128 stands for zero in the data rows.
Some points, one per row:
[109 136 161  94  72 126 147 127 130 242 116 101 115 122 169 111]
[ 77 133 139  82  93 145  71 156 127 115 139 100 122 135 159 122]
[137 129  98  32  68 154  97 141 157  79 118 131 116 118 166 135]
[129 109  90  84 171 102 112 110 120  48 120 100 120 114 193 129]
[182 124 132  54  81 126  77 118 134 101 203 184 119 124 102 109]
[ 59 117 126 218  67 119 101 144 112  93 121  88 112 106 106 117]
[138 144 172 106  95 118 191 110 117 213 102  82 107 119 152 126]
[156 129 143  30 103 135 109 129 154  73 177 109 129 140 118 120]
[ 70 123  99 176 111 119 188 106 117  33 123  75 122 116 109 140]
[114 122 141 111 142 133 171 134 149 140 130 103 142 128 151 116]
[ 78 144 166  99 118 120 127 142 112 171 107 121 110 132 121 125]
[129 142 150  99  92 136 174 152 117  71 110 202 114 139 101 118]
[112 127 123  94 106 142  99 116 164  72 135 159 138 146 128 124]
[108 133 113 133  62 136 135 142 136  88 139 129 153 136 110 143]
[151 113 129 111  68 106 148 120 118 143 123 120 123 116 188 124]
[108 124 139 137 102 125 206 127 123 175 115 104 106 127 139 120]
[ 94 128 106 134  80 116  76 136 129  80 195 176 148 127 119 122]
[110 133 112  69 113 122 169 104 133 255 115 121 120 130 104 126]
[116 142 149  59  98 134 132 124 141 213 141  96 143 142 115 124]
[138 117 162  89  95 128 168  96 104  50 130 104 115 125 112 113]
[121 133  86  78 190 108 126  82 130  39 127 198 192 122 143 118]
[ 81 115 101 176  90 122 164 114 118  45 113 115 145 156 104 124]
[131 145 141  93  73 128 109 139 144 126 120 112 111 129 145 137]
[119  91 107  76 175 121 132 122 144  32 131 115 196 142 118 124]
[111 118 131  64  96 163  84 164 133  63 125  97 107 126 157 139]
[164 125 158 149  59 129 118 119 136 134 179 141 158 127 120 113]
[125 147 101 205 205 118 142 134 128 134 128 172 118 118 104 130]
[ 94 121 100 233 144 124 170 118 123  37 124  54 138 133 111 143]
[104 119 124 129 125 127 162 148 145   0 130 148 159 134 118 142]
[139 144 171  77  87 142 186 154 119 104 114 150 127 131 116 122]
[115 107  59 161 178 131 118 105 147  48 130  99 166 133 118 133]
[ 84 106 112 172  73 146 142 143 156  89 141 161 136 155 127 144]
[148 119 159  90  77 142 181 163 135 129 147 128 125 137 104 117]
[167 133 116 104 126 131 204 146 185 109 111 116 122 120 125 117]
[ 67 106 111  33  90 133 121 110 146 134 175 104 149 136 108 117]
[135 144 103 122 133 123 133 129 139 153 117 116 122 140 132 166]
[145 120 125 153 116 130 196 156 116  82 120 132 136 118 107 136]
[129 119  90 255  30 105 116 120 116  99 110 123 133 123 107 117]
[202 140 159  63  86 119 140 109 118 128 109  88 110 123 115 127]
[145 122  92 235 141 119 105 116 119  36 118 116 122 114 111 137]
[145 153 142  65 113 118  90 132 124 221 122 133 110 119 117 124]
[138 126  92 135 167 112 143 129 135  33 137 102 168 117 137 130]
[117 134 128 213  96 137 144 101 138  25 127  94 110 145 114 153]
[146 148 172  78  58 160 138 146 126 127 134  97 119 132 112 111]
[121 126 110  99 105 136 142 144 135 108 162  98 122 130 111 117]
[124 135 128 171 106 139 157 191 129 111 135 138 131 137 103 128]
[ 97 128 132 211 150 107 112 108 123  83 109  77 104 111 124 176]
[110 128 111 255 250 118 114 142 111   0 107  87 145 127 141 132]
[142 142 137  58 121 129 117 136 147 227 134 109 134 136 117 117]
[150 107  92 136  60 151 146 182 137  61 128  63 142 147 124 150]
[116 123  93 128 108 141 134 142 115 125 132 158 137 133 112 114]
[122 100 202 171  98 124  98 154 116  94 129 149 114 119 114 132]
[148 150 143  99  80 119  93  92 144 182 155 137 100 130 113 119]
[118  96 125  90  45 129 149 152 123  40 124 162 119 133 184 136]
Here are 12 more points, each followed by its number:
[171 152 155  90  67 108 114 121 130 237 110 153 108 110 145 115] 0
[102 123  60  49 140 127  77 113 134  95 117 211 127 161 101 115] 1
[148  94 130  47  42 159 103 178 105 147 120 137  95 120 119 115] 2
[131 133 148  65 102 113  91 111 132 132 165 109 124 113 134 127] 3
[137 166 148 167  70 125  51 122 131 123 136  98 106 120 161 121] 4
[107 140 170  98 105 129 119  99 147 190 133 174 111 123 120 128] 5
[144 112 116  71 116 120 120 104 128 157 184  98 130 116 133 127] 6
[186 123 140  94 213 127 112 121 143  27 128 133 129 121 165 161] 7
[121 143 156  77  83 149 169 146 110 146 117 125 108 114 112 108] 8
[ 75 119 123 104  91 167 116 191 141  72 128 115 122 127 129 124] 9
[117 109  89  52 103 117 101 129 124 108 133 164 204 126 122 123] 10
[106 127  70  87 182 114 110 149 111  87 126 129 186 126 147 126] 11
Which of these numbered points is nearest to each point below, ignoring the 3 directions in which the first points spread most? Its number follows each.
[ 88 119 138  29  86 177  92 199 150  66 119 104  99 129 110 124] > 9
[132 113 150  47  99 153 108 162 102 149 107  99 117 123 120 125] > 2
[133 127 101  34 116 141 113 150 131 161 139 145 142 141 144 132] > 11
[124 106 107  97  72 127 174  95 141 111 185 102 140 133 119 114] > 6
[ 83 142 123 126 131 133 107 164 161  92 117  93 118 112 148 125] > 9
[116 133  91 178 255 120  42 114 123  38 118 100 133 119 157 138] > 4
[112 114  76  54 187 121 156 117 143  63 124 195 194 142 106 124] > 10
[208 154 173 104 109 121 156 123 124 160 130  76 118 121 137 142] > 7
[120 111  98 126  77 157  50 186 105 105 111 161 106 116 122 110] > 2
[ 79 121 110  19 133 150 134 147 143 119 140 145 126 132 161 121] > 9
[137 141 131  78 102 126  81 173 126 171 116 232 106 130 109 121] > 1
[149 147 150  93  77 113 123 119 114 218 112 141 124 111 156 112] > 0
[ 48  98 139  64 124 128 136 133 127  89 120 106 140 121 186 128] > 9
[174 132 104 159 128 149 129 106 116  57 122 156 156 139 140 115] > 0
[134 131 139  62 121 129  95 159 117 205 139 120  99 147 105 129] > 2
[155 120 144  71 103 126 168  96 121 184 172 112 137 127 119 116] > 6
[181 133 158  85  52 135 153 189 127 239 117  69 103 122 139 120] > 2
[128 139 116 122  66 126 137 161 120 217 123 184 121 174 111 117] > 1
[151 116 121 125 114 142 117 168 130 168 117 110 117 118 179 129] > 2
[155 125  91 146 123 128 156  99 135 110 176 134 145 131 135 115] > 6
[ 93 134 112  46  80 135  63 152 133 255 117 124 115 122 145 125] > 11
[ 89 107 127  75 105 120 123 133 115  43 119 184 129 191 102 129] > 1
[138 100  88 224  78 119 132 143 108  27 110  88 105 121 100 114] > 2
[ 78 117 104 133  89 111 155  85 136 148 201 106 114 122 109 112] > 6
[184 122 150 174 180 124 162 146 143  60 129 128 139 124 139 130] > 7
[ 97 166 163  85 103 111 120 103 119 226 117 193 118 118 119 108] > 5
[128 131 109 107  90 128 164 145 137 255 123 129 106 129 146 117] > 11
[120 146 133 127 102 131 122 169 135 137 119 129 134 149 124 137] > 11
[197 112 141  72  90 102  29 131 109 184 123  96 121 119 175 120] > 4
[139 131  59 193  87 132 116 133 127  31 101 180 111 141 103 108] > 1
[ 75 168 169  79  96 115 113 116 110 130 115 194 117 116 121 124] > 5
[155 123  97  70 131 143 147  86 159  64 176  55 125 142 133 117] > 6
[ 98 121 114  59 106 151 192 100 118 144 115 114 112 132 116 126] > 8
[154 128 108 191 146 118 107 150 135  76 126 152 138 121 110 134] > 0
[ 84 115 132  74 255 112  95  77 126  55 118 157 152 120 145 127] > 5
[ 85 137 158 255 122 121 140 114 118  46 109 146 138 119 109 127] > 5
[118 134  94 103  75 119 121 137 137  95 199  99 121 125 108 117] > 6
[119 104 123 160 117 132 187 115 129  77 147  41 158 138 113 132] > 6
[119 129  89 130 140 126  85 140 146  75 140 134 157 142 137 129] > 11
[131 124  54  82 121 112  96 127 116  86 103 103 109 109 198 114] > 2
[153 102  98 143  95 117 125 118 122  79 113 156 185 138 105 117] > 10
[126 129 136 249  59 114  34 133 116  21 117  86 121 122  98 117] > 4
[ 90 132 143 222 192 122 167  94 137 122 119 117 130 125 127 152] > 5
[ 63 118 119 236 116 115  91 120 125  70 117  82 115 118 110 139] > 3
[155 132 141 210 162 109 128 102 119  77 111  79 135 118 139 185] > 7
[208 137 171  84  86 118 134 118 129 248 113 169 115 125 108 115] > 0
[142 107  53  49 106 139 144 144 128  54 140 128 169 136 129 136] > 11
[125 115 113 152 196 110 173 115 141 106 153  77 165 125 141 137] > 6
[145 138 137 134  77 139 161 140 124  51 125 114 127 128 113 125] > 8
[142 147 145 215 177 120 171 151 124  74 127  83 145 124 131 177] > 7
[149 120 114  89  90 119 165 131 130  63 198 136 118 120 114 111] > 6
[113 133 140  85  59 154 196 118 108  71 111 158 106 128 109 116] > 8
[124 146 145  37 140 114  80  94 123 246 139  83 110 122 122 124] > 3
[115 141 159 118  93 120 150 154 115 243 123 125 116 114 127 138] > 11
[161 174 121 129 125 114  52 154 111 222 129 123 103 130 110 147] > 4
[115 138 155  33  80 139 185 104 115 105 129 149 110 113 110 121] > 8
[114 122 187 101  90 119 106 100 114 221 119 161 106 110 121 109] > 5
[155 152 170  79  45 120 100 131 120 170 123  87 110 116 134 133] > 3
[123 131 112  79 206 114 103  83 142 144 115 111 130 113 154 143] > 3
[110 145 153  43 122 114 190 127 116  91 119 121 108 124 137 131] > 8
[123 119  97 164 111 122 140 111 131  53 105 128 181 144 101 115] > 10
[ 98 128 154 122  99 133 131 131 137  90 112 172 116 130 152 137] > 5
[139 168  95 135 132 136  79 131 121 190 124 167 122 137 117 129] > 1
[107 132  94 162 102 128 166 158 157 154 113 115 139 129 123 121] > 11
[123 128 161 166 102 136 207 160 117  98 114 118 132 132 110 133] > 8
[139 139 134  79  79 123  94 160 127 245 106  96 102 124 128 116] > 2
[104 109 144 141  99 121  92 137 133  17 130 172 146 150 107 125] > 5
[115 126  96  76  91 161 125 156 167  83 138 106 126 149 114 118] > 9
[157 153 143  26 106 132 209 161 115 203 110 104 107 130 149 114] > 8
[128 107 155  17  86 125 215 150 122 133 113 168 117 112 162 133] > 8
[109 136 131  90  98 151 212 130 114  72 116 142 114 128 105 120] > 8
[ 98 130 116  33  42 142 150 138 122 179 159 136 150 131 140 119] > 11
[ 75 117 105 107  50 171 137 136 150 106 127 133 122 128 132 117] > 9
[166 126 125 126  96 130 110 157 140 120 194  91 139 136 109 116] > 6
[112 106  74  81  93 123 129  84 113  51 124  76 212 139  94 118] > 10
[148 118 142 204 230 115  72  92 126  32 120 105 121 122 137 163] > 7
[113 132  97 212 102 123 115 150 124  83 130 126 150 124 105 116] > 11
[165 108  76  85 125 134  83 104 142   3 114 196 169 131 119 137] > 0
[140 110  65 237  83 142  58 133 140  80 135 125 176 133 107 135] > 10
[136 152 126 117  93 129 150 133 108 104 119 111 112 120 131 114] > 8
[116 137 124  76  79 139 160 135 118  87 114 117 146 133 111 131] > 8
[138 133  99  51  94 156 118 162 149  98 131  76 123 136 137 113] > 9
[155 103 120 129  86 159 114 189 140  86 148 157 145 149 114 128] > 2
[177 150 190 109 118 117 134 139 151 216 119  71 119 126 120 133] > 7
[155 142 135  73 131 140 213 113 122 101 132  75 159 125 146 120] > 8
[182 113 105  80 147 114 143  91 136  36 159 133 180 133 116 125] > 6
[179 106 173 127  44 117 108 118 120 185 124 143 112 113 128 121] > 0
[147 161 154  76  85 109  68 120 125 202 109  93 117 120 130 119] > 4
[113 152 170 131 115 123 176  96 119 175 171 169 111 119 142 128] > 5
[149 147 112  45  32 114 114  94 144 153 186 125 112 113 118 114] > 6
[139 138 156 101 114 128  98 130 142 195 131  86 107 133 113 140] > 3
[151 124 100  44 125 122 107 110 113 139 148  72 135 119 143 118] > 6
[114 125 122   7 208 108 190  97 146  73 143  97 150 120 158 134] > 8
[144 146 200  75  79 119  74 140 125 205 112  97 107 113 152 122] > 4
[116 126  64 159 179 108  72 110 118  74 113  86 116 117 163 166] > 4
[162 135 130 122 110 126 104 109 130 117 153 170 111 124 157 123] > 0
[ 93 171 177  99 148 118 133 124 119  80 120 202 114 116 119 133] > 5
[127 115  87 191  51 128 104  94 120 104 114  80 174 143 103 134] > 10
[133 124 115 144  97 144 133 171 132 119 131 161 116 128 114 135] > 2
[117 136 154 101 142 142 153 172 135 132 123 102 129 134 146 137] > 9
[160 155 118 108 172 121 109 115 122  77 129  82 113 119 170 172] > 7
[141 135 106 105  98 131 101 145 114  81 113 146 120 134 105 120] > 2
[168 127 143  64  94 124 131 107 108 239 112 171 118 123 130 133] > 0
[130 133 168  80 107 125 155 136 119 168 118 129 111 146 110 131] > 8
[147 100  73 189 169 135 109 172 127   7 125 177 145 165 103 118] > 2
[ 85 134 136  96  76 133 123 134 126 190 117  74 102 113 150 129] > 9
[133 127 122 210 164 115 119 119 117  34 106  91 127 111 169 153] > 7
[142 133 226 149  92 107 129 136 131 129 117 134 111 110 111 116] > 7
[170 118 109  75 121 127 159 107 122 217 119 171 123 121 141 120] > 0
[ 83 129 104 123 216 112 130 122 128  47 107  51 117 113 183 133] > 9
[ 67 126  99  71 211 107  91 126 148  62 129 206 163 121 150 123] > 5
[107 124  74 243  95 122 113 102 102  71 115  85 159 141  96 115] > 10
[142 134 172  72 103 123 122 130 122 187 125  71 117 126 120 144] > 3
[139 125 125 139 130 120 137 109 123 159 171 139 153 115 123 121] > 6
[ 98 102 133 152 133 119 114 138 119  41 133 116 196 131 101 112] > 10
[ 87 130 111  43 154 132 119 132 145  80 154 140 154 135 137 126] > 9
[153 134 115 121  81 160 132 145 136 120 116  85 118 125 114 111] > 2
[161 119 127 242 105 135  98 146 119  55 124 150 117 129 104 117] > 0
[127 116 129 128 117 132 176 116 116  58 121 164 124 141 102 116] > 8
[130 108 122 130  35 162 136 158 148  99 126  88 113 124 153 108] > 9
